Small tables with named rows and columns. After each table, cells are looked up by row and column.

Gatig.csv
,Pob,Kal,Suv,Bazo,Mabepo,Nor,Dano,Maral
Rukesur,152,140,82,142,139,92,177,119
Moti,140,121,149,146,155,142,150,156
Sig,174,136,81,105,145,124,192,124
Pib,97,131,117,144,185,108,71,96
Dobesom,100,113,127,150,187,71,106,105
Tasik,116,126,164,109,124,231,83,123
Pokive,121,84,184,95,133,143,57,103
Mam,50,123,134,102,131,98,31,123
Nekuz,145,84,67,148,142,75,121,103
Gofoza,119,62,82,102,88,92,88,43
Rutane,114,107,114,116,108,118,112,112
Gaba,177,137,84,66,87,60,163,154

What is the Pob of Rutane in Gatig?
114
What is the Pob of Tasik in Gatig?
116
What is the Kal of Moti in Gatig?
121
What is the Maral of Pib in Gatig?
96
What is the Kal of Dobesom in Gatig?
113
What is the Pob of Sig in Gatig?
174
What is the Kal of Pib in Gatig?
131
What is the Mabepo of Gaba in Gatig?
87
What is the Maral of Mam in Gatig?
123
What is the Suv of Sig in Gatig?
81
What is the Bazo of Sig in Gatig?
105
What is the Kal of Mam in Gatig?
123
What is the Bazo of Rukesur in Gatig?
142
What is the Dano of Gaba in Gatig?
163
What is the Mabepo of Sig in Gatig?
145
What is the Mabepo of Pokive in Gatig?
133
What is the Bazo of Rutane in Gatig?
116
What is the Pob of Pokive in Gatig?
121

Table Pesubi
	Bemu	Mezu	Fofe	Fuganek	Nizekud
Zis	45346	68666	54796	57048	7477
Sunu	9273	17957	29281	44626	29403
Dipe	40579	59061	46355	9401	51177
Bov	42558	70523	29862	82578	61549
Degig	66761	67266	29444	32712	81181
Lodit	80415	15689	57942	75065	57358

What is the Nizekud of Zis in Pesubi? 7477
What is the Mezu of Dipe in Pesubi? 59061
What is the Fuganek of Bov in Pesubi? 82578
What is the Nizekud of Lodit in Pesubi? 57358
What is the Fuganek of Zis in Pesubi? 57048
What is the Bemu of Sunu in Pesubi? 9273
What is the Fofe of Sunu in Pesubi? 29281
What is the Fuganek of Lodit in Pesubi? 75065
What is the Bemu of Dipe in Pesubi? 40579
What is the Fofe of Zis in Pesubi? 54796
What is the Mezu of Bov in Pesubi? 70523
What is the Mezu of Zis in Pesubi? 68666

Mis:
cols = Lum, Dimopo, Fopa, Gir, Bog, Bug
Dovipa: [3.4, -0.1, 4.0, -3.7, 1.5, 4.6]
Vizin: [-3.0, 3.0, 3.9, -1.6, -3.0, -3.2]
Mebo: [4.4, -1.7, 2.0, -3.6, 0.3, 2.5]
Tiluvun: [3.9, -1.8, 1.3, -3.5, -0.6, 0.1]
Vor: [-3.6, 2.8, 3.6, -1.5, -4.1, -3.8]
Pegese: [1.0, 2.8, 5.4, -1.5, -1.1, -0.1]
Veluga: [-3.2, 1.2, 0.0, -1.5, -2.6, -0.5]
Zir: [-0.8, -2.0, 0.0, -0.9, -0.2, -1.0]
Rap: [-3.6, -1.9, -3.7, 4.0, 0.6, -3.7]
Kubolod: [-6.9, 4.0, 6.0, -1.5, -3.3, -2.8]
Navi: [0.1, 1.3, 3.5, -1.0, -0.8, 1.2]
Neb: [0.5, 0.5, 2.1, -2.0, -0.7, -1.0]
Viv: [-0.3, -1.5, 0.1, -0.1, -1.0, -1.4]

Lum of Vor = -3.6
Gir of Vor = -1.5
Dimopo of Neb = 0.5
Lum of Pegese = 1.0
Gir of Veluga = -1.5
Bog of Kubolod = -3.3
Bug of Navi = 1.2
Lum of Navi = 0.1
Bug of Vizin = -3.2
Gir of Dovipa = -3.7
Bog of Mebo = 0.3
Lum of Dovipa = 3.4
Fopa of Viv = 0.1
Bog of Zir = -0.2
Fopa of Kubolod = 6.0
Fopa of Dovipa = 4.0
Bog of Veluga = -2.6
Lum of Zir = -0.8
Bog of Rap = 0.6
Bug of Vor = -3.8
Row with the largest Fopa: Kubolod

Table Gen
	Sumabik	Zab	Fep	Dap	Repov
Ponini	6.38	6.05	4.95	4.59	7.52
Neseb	4.29	4.33	4.57	2.34	3.55
Rutozu	4.85	4.52	4.60	6.42	3.82
Vuz	5.31	5.44	4.78	5.27	6.14

Sumabik of Rutozu is 4.85
Zab of Rutozu is 4.52
Sumabik of Ponini is 6.38
Dap of Ponini is 4.59
Zab of Vuz is 5.44
Repov of Vuz is 6.14
Fep of Ponini is 4.95
Dap of Rutozu is 6.42
Zab of Neseb is 4.33
Repov of Rutozu is 3.82
Sumabik of Neseb is 4.29
Sumabik of Vuz is 5.31
Dap of Vuz is 5.27
Zab of Ponini is 6.05

Puv =
       Guk  Gegiv  Lalig   Fam  Tudof  Mepetep  Gufi   Dof   Mul  Lidopup
Rede  3713   4785   5239  6188   5206     4185  3642  4364  5626     6694
Sibi  5684   4816   4000  3325   6086     4452  7567  4838  4544     3010
Zud   5558   4891   5192  4289   2299     6559  3114  5709  3801     3943
Gozu  4140   4820   5547  6094   3775     5254  2460  4801  5080     6270

What is the Lalig of Gozu in Puv?
5547
What is the Dof of Rede in Puv?
4364
What is the Guk of Gozu in Puv?
4140
What is the Lidopup of Rede in Puv?
6694
What is the Lalig of Rede in Puv?
5239
What is the Gegiv of Rede in Puv?
4785
What is the Gufi of Sibi in Puv?
7567
What is the Mul of Rede in Puv?
5626
What is the Mul of Zud in Puv?
3801
What is the Lidopup of Gozu in Puv?
6270
What is the Fam of Zud in Puv?
4289
What is the Guk of Zud in Puv?
5558
What is the Tudof of Zud in Puv?
2299
What is the Mul of Sibi in Puv?
4544
What is the Dof of Gozu in Puv?
4801
What is the Lidopup of Sibi in Puv?
3010

Lativ =
fields: Rerot, Nunit, Sogig, Beg, Ruzu, Fam, Sos, Dak
Tezato: [4.876, 2.533, 3.536, 8.317, 4.594, 2.080, 0.503, 3.092]
Sim: [4.991, 1.991, 2.985, 9.210, 4.523, 2.215, 0.726, 3.214]
Mepan: [5.010, 2.711, 4.564, 7.968, 5.118, 2.208, 1.220, 2.647]

Sim, Fam: 2.215
Mepan, Sogig: 4.564
Mepan, Sos: 1.220
Mepan, Ruzu: 5.118
Sim, Rerot: 4.991
Mepan, Rerot: 5.010
Tezato, Beg: 8.317
Row with the largest Ruzu: Mepan

Rit
cols = Kora, Luzisev, Pupi, Tida, Rikug, Zom
Burevez: [114, 203, 172, 166, 158, 56]
Fogi: [93, 121, 144, 106, 134, 238]
Kole: [237, 120, 111, 168, 142, 92]
Sito: [84, 204, 181, 157, 156, 76]
Kebilim: [57, 203, 187, 142, 153, 111]
Bibo: [134, 97, 126, 107, 127, 244]
Ped: [74, 134, 154, 106, 136, 231]
Soni: [193, 161, 138, 179, 151, 45]
Gugo: [105, 114, 139, 106, 132, 243]
Sir: [118, 199, 172, 169, 159, 52]
Zizab: [239, 98, 102, 158, 137, 122]
Fezo: [108, 112, 138, 106, 130, 243]
Zogo: [63, 146, 163, 108, 137, 218]

Kole, Kora -> 237
Kebilim, Zom -> 111
Ped, Pupi -> 154
Kole, Luzisev -> 120
Zizab, Luzisev -> 98
Gugo, Pupi -> 139
Sito, Rikug -> 156
Ped, Rikug -> 136
Kole, Tida -> 168
Kebilim, Pupi -> 187
Row with the largest Rikug: Sir

Table Melar
	Nor	Gug	Tet	Tugam
Pigov	-44	-226	-122	-544
Rab	-394	72	-335	-3
Zitagud	389	74	-88	-12
Dela	179	-28	-24	-474
Nur	-85	-65	-43	-403
Godifi	55	-202	274	165
Sefasad	-87	-9	219	-385
Mik	-288	-316	382	-433
Nosil	-367	-71	10	-194
Popabub	167	66	-51	-241
Kuz	-205	-158	335	-558
Kozusug	-241	445	241	-66
Neb	-145	-82	283	-213
Kefu	-105	650	42	-96

Nur, Nor: -85
Rab, Nor: -394
Rab, Tet: -335
Pigov, Tet: -122
Popabub, Tet: -51
Kozusug, Tet: 241
Kuz, Nor: -205
Nur, Tet: -43

Table Bulavat
,Bofo,Gim,Zek,Sapan,Puv,Mizotil,Tasatas,Fabatur,Ritin,Gisudo
Gegitu,75,58,39,46,54,41,60,43,56,58
Pesel,85,44,40,42,52,69,55,52,71,49
Fopa,99,66,47,39,65,46,74,51,69,65
Dur,61,62,37,43,52,43,64,47,55,67
Kefif,77,45,81,51,44,61,50,53,64,50
Vobagez,67,94,50,44,61,38,92,44,55,100
Fof,62,42,68,36,44,47,45,42,53,45
Dap,213,139,62,66,93,49,156,76,155,162
Gofaro,68,55,44,43,61,41,59,35,51,53
Kem,50,53,43,42,51,43,52,47,45,54
Mar,41,41,30,40,41,42,42,40,39,40

What is the Puv of Dur in Bulavat? 52
What is the Sapan of Dur in Bulavat? 43
What is the Fabatur of Gegitu in Bulavat? 43
What is the Gisudo of Fopa in Bulavat? 65
What is the Zek of Fof in Bulavat? 68
What is the Puv of Mar in Bulavat? 41
What is the Bofo of Dap in Bulavat? 213
What is the Gim of Vobagez in Bulavat? 94
What is the Sapan of Mar in Bulavat? 40

